In the rows, 128 means zero.
A state moves one step at a time under one of 8 hidden systems, and each row is a state written as 26 numbers. Each run below is a few steps of one system.
Q_470, trace 1:
[[125 138 129  59  87  92 178 136 125 129 145 145  98 102 102  99 180 155
   97  89 161 120 113 116 165 136]
 [138  76  85  69  99 139 102 131 125 153 126 161 130 143 102  96 179 139
   66  80 169 115 126 115 110 103]
 [131  79  37 127 135 123  88  99 134 178 138 159 136 181 137  89 147 127
  130 115 121 119 133 178 110  96]
 [165 129  60 130 200 102 142 124 145 119 153 151 160 142 119  98 112  96
  177 148  97 139 121 192 145 141]
 [162 174 124 128 133  81 217 135 143 109 151 122 130  97 103 108 129 148
  158 129 120 132 123 171 179 191]
 [129 142 166  49 101  94 181 151 120 110 145 146  98  98  95 107 164 160
   93  96 162 117 121  90 163 144]
 [133  80 108  73  69 154 102 129 116 177 120 144 125 145 109 112 170 151
   53  67 169 112 129 102 105 100]
 [116  74  40 120 141 138  60 102 126 179 136 157 131 182 153 102 148 101
  127 117 119 125 118 166 102  64]]
Q_808, trace 2 (8 x 26):
[[175 107 149  88 110 124 138 140 187 151 103 105 159 167 134 127  58 156
   53 129 192 101 163  72 120 167]
 [105 130 142  78  50 168 122 115 133 233 139 103 104 157 127 149 145 160
   93  58 102 122 156 132 103  90]
 [121 140 103 140 131 206 106 144  79 127 137 128 143  68  73 163 214  90
  147  74  63 163 105 168  99  93]
 [121 131  75 212 169  83 138 107  95  69 139 160 120 102 137  90 162 116
  207 173 104 134  96 201 157 143]
 [134 112 145 121 211  64 116 140 160  49 122 155 133 155 174 109  57 105
  134 217 176 121 123  74 145 143]
 [165 135 183  90  89 107 173 130 184 176 116  97 140 174 140 129  42 186
   74 124 174  97 178  84 138 184]
 [ 84 136 172  55  44 180 114 133 116 208 133 104  90 125 116 163 171 150
   73  46 114 128 136  93 103  69]
 [144 123  63 176 101 206 115 133  73 137 123 124 152  55  63 141 232 104
  137  64  89 155  94 197 105 115]]
Q_972, trace 3 (8 x 26):
[[112 107 132  84 113 118 120 140  91 104 134 163 103 103 110 106 184 133
  100 108 154 124 106  98 137 103]
 [185  94  87 139 122 142 126 137 106 131 113 135 175 116 102 108 132 114
   95 110 167 122 111 136 132 157]
 [125 109  63 125 127  86 119 102 129 164 141 144 120 161 164  84 125 113
  142 134 141 121 104 163 155 106]
 [153 143 111  70 196 125 143 146 158 125 159 139 150 134 112 128 108  93
  148 131  95 150 131 146 136 122]
 [113 150 147  98 112 100 177 130 108 128 158 148  93 112 101 112 168 169
  145 102 103 126 137 148 153 142]
 [133  95 145  87 141 134 112 155 101  82 123 159 128 110 101 117 154 130
   85 121 166 122 118  74 121 122]
 [171  96  84 154  84 134 134 118 111 172 112 125 158 136 121 103 126 140
   95 101 164 111 121 149 135 157]
 [113 114  70 104 151 112  93 115 146 152 138 136 126 155 168 110 123  79
  138 141 133 134  99 141 138  75]]
Q_922, trace 4 (8 x 26):
[[129 146 123  83 116 136 156 148 137 107 140 132 118  81  81 133 190 138
  109  92 129 140 123 130 129 134]
 [148  90  88 108 108 121 121 134 133 112 113 150 138 115 107 100 168 135
   81 110 183 115 114 116 124 136]
 [146  83  79  94 167 114  96 126 132 141 138 169 143 171 134  94 115 114
  116 135 141 123 128 132 124 106]
 [139 131 108 102 152 115 144 117 124 173 163 144 132 165 125 108 109 134
  158 116  81 129 145 173 138 123]
 [112 163 144  94 127 115 171 136 116 125 159 131 101 101 106 131 162 134
  153 104  89 140 124 147 152 125]
 [143 129 123 110 114 137 151 149 139  91 124 136 131  83  84 128 178 147
   96 105 151 129 124 120 121 154]
 [148  83 100 103 126 114 110 132 127 119 118 153 139 139 129  97 134 127
   85 126 183 112 115 102 129 125]
 [142 102  93  97 163 131 100 123 142 165 143 145 144 179 138 110  97 112
  127 129 115 127 141 141 116 103]]
Q_989, trace 5, 8 rows:
[[125 166 106 108 128 121 140 120 196 177 133  80 134 148 170 148  86  91
  143 134 119 141 119 150 143 110]
 [ 93 177 148 108 133 145 137 140 192  93 130  99 104  91 116 172 163 128
  133 132 107 150 141 124 101 117]
 [ 93 116 162 167 116 125 115 128 113  64 116 148  97  99 112 131 172 179
  125 143 134 117 145 107  99 140]
 [147  74 140 166 139 125  95 128  65 116 111 159 147 152 137 104  92 136
  113 150 155 105 128  99 126 140]
 [160 119 108 141 125 126 130 115 133 192 125 105 161 169 162 121  56 106
  131 133 133 120 128 146 146 134]
 [113 177 112 104 134 134 138 124 191 145 133  82 124 119 151 162 118  84
  147 130 110 150 115 148 136 105]
 [100 160 147 126 120 136 139 141 173  75 125 115 102  83 102 155 178 149
  123 129 124 139 143 120 101 138]
 [108  94 153 155 124 111 107 127  94  73 119 165 106 125 125 109 151 170
  120 152 152 111 139  98 114 137]]
Q_930, trace 6 (8 x 26):
[[152 138 195 125 170 122 166 159 110  56 140 155 134 103  74 130 120 177
  137 142 108 125 167 104 123 189]
 [ 89 124 193 102  64  97 142 124  64 152 128 134  79 127 158 118 129 154
  103 113 162 109 109  72 168 106]
 [166  88 117  82 130 200  78 148  95 183 121 123 180 143 112 142 109  76
   77  84 136 139 115 100 106  92]
 [110 148  53 199  68 160 111  93 174 183 109  75 130 117 150 148 166 120
  140 107 116 137 121 202 102 113]
 [117 138  89 142 230 107  99 133 191  40 135 143 132 124 137 133 131  93
  176 196 106 147 131 147 100 117]
 [135 155 202 173 126  93 197 137 104  63 134 141 110  93  90 123 124 207
  153 149 116 111 167 127 142 215]
 [ 96 112 211  48 116  88 125 140  72 129 135 155  86 148 168 109  93 128
   94 136 175 109 107  30 172  88]
 [181  99 129  91  78 220 113 147  88 223 117 105 184 133  86 149 122 116
   59  42 123 131 133 119 104 121]]
Q_989, trace 7 (8 x 26):
[[ 74 130 170 133 155  85 115 136  86  43 130 162  79  98 153 118 150 118
  150 177 142 129  96  83 150 106]
 [171  96 197 131 102 157 134 144  87 147 111 124 161 148 104 133  74 171
   77 112 151 103 164  73 112 172]
 [ 95 111  85 160  85 116  84  85 120 205 117 110 109 175 209 118 107 103
  139 135 140 120 103 151 139  69]
 [168 145  95  98 178 192 108 157 202 121 120  96 186 110  95 174 121  73
  107 117 110 159 135 136  82 125]
 [ 95 164 100 189 108  75 169 102 180  81 132 121  84 101 129 117 182 185
  172 154 122 121 144 186 131 165]
 [131 111 187  86 202 107 121 170  83  34 133 177 128 108 118 118 110 104
  121 170 151 132 110  52 144 127]
 [141 118 189 152  55 120 159 108  89 205 125 114 125 171 139 118  66 205
  112 110 132  93 174 115 141 173]
 [ 89 118 102 111 127 157  54 118 111 180 123 108 124 147 193 148 114  35
  128 129 127 149  73 113 132  27]]
Q_673, trace 8, 8 rows:
[[118 114 122 177 101 156  90 123 123 125  95 106 137 113 148 147 132 112
  112 137 153 127 114 112 107 115]
 [129 128 102 150 127 154  99 123 185 137 106 100 145 138 141 149 121 120
  114 137 134 130 144 137  88 125]
 [107 162 132 138 147 129 131 122 179 120 137 109 116 132 138 148 121 133
  155 148  94 135 152 150 109 127]
 [119 162 178 151 137 124 155 136 123  93 132 116 114 102 120 148 122 145
  152 144 105 133 140 121 133 152]
 [116 123 164 180  95 131 129 124  81 114 110 120 120 106 137 132 128 146
  127 136 141 117 122 112 133 142]
 [125 103 126 153 103 154  86 127 124 133  98 115 138 127 147 139 122 115
   95 133 164 122 119  99 106 115]
 [127 126  97 134 122 159  99 120 178 159 117 105 142 148 137 146 120 119
  114 122 124 132 146 145  89 112]
 [111 165 122 124 159 133 134 129 176 116 143 111 122 120 127 152 131 115
  160 139  85 147 142 154 114 121]]
Q_972, trace 9 (8 x 26):
[[183  95  90 143 149 140 119 122 159 163 117 125 181 177 125 116  72 136
  116 135 134 113 165 150 106 162]
 [ 85 145 124  92 123 112 122 103 129 194 158 125  90 171 166 126 115 119
  158 116  82 132 134 154 139  70]
 [135 170 170  89 164 167 146 164 120  99 141 108 140  78  90 171 136  87
  135 112  88 162 114 110 130 123]
 [114 136 142 180  76 100 163 120  91  92 120 133 100  82 117 110 181 174
  132 124 156 115 114 135 152 161]
 [148  73 111 134 162 119  79 135 146  83 102 154 150 154 139 108 106 123
   88 167 187 112 133  82 100 132]
 [160 122  92 139 105 134 137 102 152 217 132 110 151 180 140 116  84 148
  129 108 110 112 164 178 124 146]
 [ 77 153 136  67 152 131 104 129 134 146 154 125  95 135 154 149 137  78
  153 124  87 153 111 121 130  49]
 [154 170 158 147 131 157 176 154 103  92 134 110 148  57  72 155 155 125
  143 109  96 150 120 143 138 176]]
Q_930, trace 10 (8 x 26):
[[134 159 186 169 130 142 167 149 116  54 122 122 124  65  80 151 152 170
  139 137 115 132 150 118 119 188]
 [ 81 113 189 110 102 101 110 135  85  99 115 143  82 118 161 121 134 135
  100 147 178 113 107  47 145  96]
 [164  91 153 122 108 212  89 145  85 174 105 115 178 139 102 157 106 120
   74  86 129 127 142  90  87 123]
 [ 76 150  97 175  69 158  90  94 157 186 108  73 105 128 177 164 147  99
  142 120 113 138 112 162 106  76]
 [138 147 101 143 217 158 104 149 174  55 127 126 158  98 108 162 139  79
  159 162  87 161 130 146  89 123]
 [105 162 175 203  97  90 179 123 121  57 116 120  89  74 119 132 157 190
  153 160 136 118 139 135 141 188]
 [119  94 201  72 157 107 103 157  86  82 120 162 115 144 146 118  87 123
   87 157 174 113 125  23 140 108]
 [150 117 168 130  45 200 124 127  87 217 111  93 151 133 106 155 115 159
   76  61 122 117 153 113 107 135]]
Q_922, trace 11 (8 x 26):
[[102 108 146  21 159 101  99 133 126 179 160 157 101 195 169 110  84 106
  116 128 122 124 133  84 144  57]
 [133 147 101 112 103 195 127 120 139 212 150 104 142 134  90 155 155 136
  139  62  50 144 160 192  88 108]
 [ 95 146  94 151  94 101 153 120  66 104 140 143  91  59 124 104 219 108
  158 112 129 143  62 166 178 107]
 [180 110  89 138 207 126 132 156 168  19 119 158 172  95  71 115 153 128
  122 157 152 135 138 133  97 183]
 [163  92 138  97 116  53 166 120 123 154 135 154 128 189 154  66  58 174
   99 147 190  88 144 101 176 172]
 [102 140 170   8 173 153  98 149 162 166 159 131 113 174 133 159  98 108
  113 107  81 146 163  88  95  62]
 [125 138  99 154  31 182 140 105  99 228 131  94 124 113 105 141 179 151
  118  47  96 129 126 188 120 115]
 [ 98 127  75 146 159 120 101 133  88  47 133 154 108  58 125 119 220  62
  158 143 135 156  52 144 147  79]]
Q_489, trace 12:
[[164  84 117 159  85 116 138 116  98 158 113 141 145 149 125  91 112 174
   96 116 170  96 139 129 138 169]
 [ 81 121 118 112 115 130  81 108 139 178 130 118 102 168 183 137 116 100
  131 133 118 131 122 121 116  58]
 [178 147 107 119 146 183 143 142 161 151 128  99 182 116  87 156 115 107
  123  98  96 147 145 161 105 155]
 [ 86 158 130 170 154 105 136 120 110  74 146 144  95  93 131 130 169 130
  193 155  86 143 114 162 138 122]
 [159 119 159  90 149 109 144 161 147  65 114 137 141 105 109 120 113 132
   84 147 188 120 126  66 135 163]
 [111  95 132 174  72  96 123  92  85 171 128 148 101 169 153  90 121 194
  130 125 140  91 149 142 135 138]
 [109 132 136  63 115 169  86 135 156 183 125  95 125 145 158 163 109  76
   91 107 130 142 116  88 113  63]
 [170 139  81 178 125 173 146 124 114 163 133 111 173 106  87 134 150 123
  155  92  77 143 131 209 118 158]]
Q_673, trace 13, 8 rows:
[[100 129  98 208  83 121 119 101  97 124 111 117 108  95 151 120 173 123
  149 136 141 127  92 159 139 118]
 [143 105 113 132 152 134  96 143 181  67  98 129 149 121 126 130 128 125
   85 158 184 124 134  88  92 143]
 [114 119 127 150 113 117 119  98 165 179 133 121 114 190 148 124  96 179
  136 136 103 107 184 156 102 132]
 [ 97 169 187  88 170 146 124 151 127 109 143 112 113 112 138 170 107  90
  151 142  87 152 123  91 128  89]
 [160 146 140 184  83 161 170 128  89 148 119 102 150  87  94 141 139 150
  133  96 111 131 127 163 139 177]
 [ 91 113  98 172 124 107  88 115 115  84 110 138 103 100 167 118 168  95
  137 161 167 129  81 122 134  94]
 [170 104 118 129 135 139 122 136 190 118 104 121 163 152 110 129  97 160
   78 136 167 111 171 111  88 175]
 [ 70 143 138 125 123 110 107  99 142 176 149 123  83 178 175 132 107 138
  164 140  82 128 152 146 119  79]]
Q_470, trace 14, 8 rows:
[[ 91 149 129 122 110 110 139 125 113 111 140 131  89  92 129 131 180 124
  142 119 119 138 100 135 145 105]
 [148  91 114 139 125 142 105 140 113  92 107 146 146 110 106 118 154 136
   91 124 169 118 124 107 110 142]
 [119 103 112 145 110 100 116 102 139 160 129 139 112 177 158 102 103 160
  130 143 138 105 150 139 123 128]
 [150 132 126  84 183 133 126 143 146 137 146 134 152 149 127 133  84  96
  138 136 105 142 137 128 128 120]
 [130 169 125 149  99 141 165 123 134 152 135  95 128  97 117 148 144 130
  147 104  99 140 124 170 139 145]
 [106 130 141 108 138 112 129 141 101  76 134 151 103  91 116 121 171 119
  130 130 139 134 103 106 142 113]
 [150  89 116 154  91 139 116 123 122 132  99 132 147 131 120 116 133 161
   85 117 171 108 138 117 109 155]
 [104 109 118 103 145  96 105 112 141 156 144 147 107 183 167 108  99 130
  138 147 124 116 143 128 128  96]]
Q_808, trace 15, 8 rows:
[[136 174 189  80 135 102 187 149 164 114 143 112 117 118 120 142  95 148
  125 135 125 129 150 102 152 162]
 [107 130 156  81  67 118 151 138 121 129 128 134  92 103 107 118 181 171
   85  89 162 114 128  96 132 127]
 [145  77  72 129  99 160  96 129  84 146 118 152 146 115 101 107 186 119
   90  86 154 125 104 138 113 110]
 [147 106  53 155 163 133  99 108 107 164 141 145 158 155 144 107 118  81
  166 131  98 137 105 188 134 101]
 [135 168 135 112 213 106 145 135 160 105 154 122 141 141 146 144  73  84
  183 173  84 151 130 143 144 128]
 [122 178 195  95 136  78 197 144 169  85 142 121 100 118 122 133 103 172
  133 151 130 122 156 105 152 174]
 [115 110 169  78  69 117 137 144 114 118 116 146  97 111 106 115 169 180
   62  96 184 105 133  66 127 130]
 [155  71  71 137  72 171  95 120  76 186 110 138 155 128 108 104 169 124
   75  67 158 117 105 141 116 113]]
Q_489, trace 16:
[[166 131 145 142 148 150 156 149  79 101 139 140 158  88  76 129 143 133
  138 110 102 139 125 141 136 166]
 [106 123 138 146 138  78 128 124  87  92 127 146 104 117 168 103 122 110
  145 166 154 123  88 108 169 116]
 [162 113 111 112 108 112 140 128 173 153 111 112 150 156 145 113  85 139
   81 130 187 109 137 112 134 157]
 [ 87 134 108 139  98 129 114  97 153 176 139 121  95 160 146 131 145 157
  147 114  93 121 156 165 104  99]
 [131 145 141  75 154 180 119 157 143 117 135 118 144  98  90 165 149 100
  113 101 102 154 132 114 101 110]
 [144 119 123 181 144 122 146 128  58  95 139 156 137  98  99 108 152 136
  166 131 103 127 117 161 146 156]
 [119 120 144 106 151  88 118 138 131  92 120 137 119 131 168 117  98  96
  116 170 178 124  98  78 157 116]
 [158 114 113 146  90 115 148 111 155 177 119 114 143 165 135 109  92 174
  108 123 147 103 164 146 128 170]]

Which system made each run below?
trace 17:
[[ 97 188 138 128 117 135 137 136 139 107 120  75 114  63 159 168 142  52
  143 138 136 159  64 117 166  97]
 [130 131 148 117  75 142 141 144 183  92  97 107 118  88  96 143 171 176
   62 111 186 117 148  87  95 164]]
	Q_989
trace 18, 2 rows:
[[181 110 108 145  69 139 146 125 152 170  95  97 166 131 127 122  99 147
   72 105 189 107 133 125 129 175]
 [ 96 125  64  90 145  87 100 108 200 140 135 130 101 168 181 110 130 101
  129 152 150 127 116 138 128  76]]
	Q_989
trace 19, 2 rows:
[[129 107 142  21 147 136 122 158 164 106 150 171 114 139  67 118 174 178
   74  91 131 124 175  88  85 120]
 [ 91  86 111 143  73 144 100 103  44 179 145 169  90 143 114 100 197 171
  133  78  97 115 134 160 114  87]]
	Q_930
trace 20:
[[140 138  92 127 112 155 128 122 131 180 133 107 145 128 129 136 136 104
  129  97 109 137 115 163 130 114]
 [108 151 108 122 161 127 128 126 147 114 146 129 118 116 125 138 151 106
  162 135  90 148 121 160 124 104]]
	Q_808
trace 21, 2 rows:
[[119 163 189 147 125 126 159 125  89 159 143 108 121 136 144 147  76 134
  169 134  80 131 140 133 154 136]
 [107 152 162 138  85 164 120 134  95 145 109  83 125  81 146 168 134  86
  115 112 136 144  85 101 144 101]]
	Q_989
trace 22, 2 rows:
[[132 141 155 106 134 132 157 133  90 159 158 137 124 130 107 125 123 142
  151 101  78 132 143 147 143 133]
 [111 129 164  94 122 119 133 144  90 107 131 138 108 100 128 127 142 116
  113 122 146 131 102  86 152 112]]
	Q_972
trace 23 (2 x 26):
[[139 135 154  87 174 111 126 149 143 109 130 127 140 136 152 134  75  94
  122 159 144 133 121  86 144 123]
 [134 159 131 117  82 116 176 121 173 157 130  97 118 119 119 130 132 167
  115 105 133 122 147 147 134 161]]
	Q_972
trace 24 (2 x 26):
[[174  86 124 136 105 100 127 122  97 162 101 123 163 162 176  94  52 106
   83 144 212 101 101  87 172 146]
 [133 147  99  69 118 122 125 114 221 214 131  87 135 191 177 140  67 104
  104 120 138 127 145 133 125 101]]
	Q_989
trace 25 (2 x 26):
[[117 123 118  94  60 148 133 118  88 203 139 125 109 127 119 122 166 139
  102  63 122 124 116 141 138  99]
 [126  85  60 113 148 139  73 128 103 127 130 158 135 125 138 106 169  73
  119 121 143 139  84 134 122  71]]
	Q_470
trace 26 (2 x 26):
[[110 137 170 154 101 126 141 111  48 186 147 127 111 142 151 127 100 135
  165 116  84 124 122 141 161 115]
 [125 172 159 129 155 168 138 155 126  93 129  98 141  69 104 177 144  83
  146 123  94 162 107 124 125 123]]
	Q_922
trace 27 (2 x 26):
[[129 120  99 173  61  97 138 110 151 136  94 101 120 115 167 106 132 137
   96 137 208 108  99 126 153 148]
 [136 112  56 127 168 131  89 123 219 119 116 122 150 157 147 130 120 100
  120 156 147 133 139 145  88 112]]
	Q_972
trace 28 (2 x 26):
[[148 123  88 128  84 121 144 122 183 134 109 111 135 121 121 116 148 153
   84 113 180 117 132 138 121 156]
 [ 78 119 115  99 138 109  98 115 164 116 140 154  85 154 142 121 161 156
  130 135 120 123 153 127  96  88]]
	Q_673
trace 29 (2 x 26):
[[120  88  97 152 117 139  86 108  91 165 126 145 129 156 149 110 132 124
  131 122 125 117 120 144 118  97]
 [147 135 107 164 157 144 121 120 130 147 130 113 160 142 143 136  89  99
  160 146  99 137 128 166 128 134]]
	Q_930
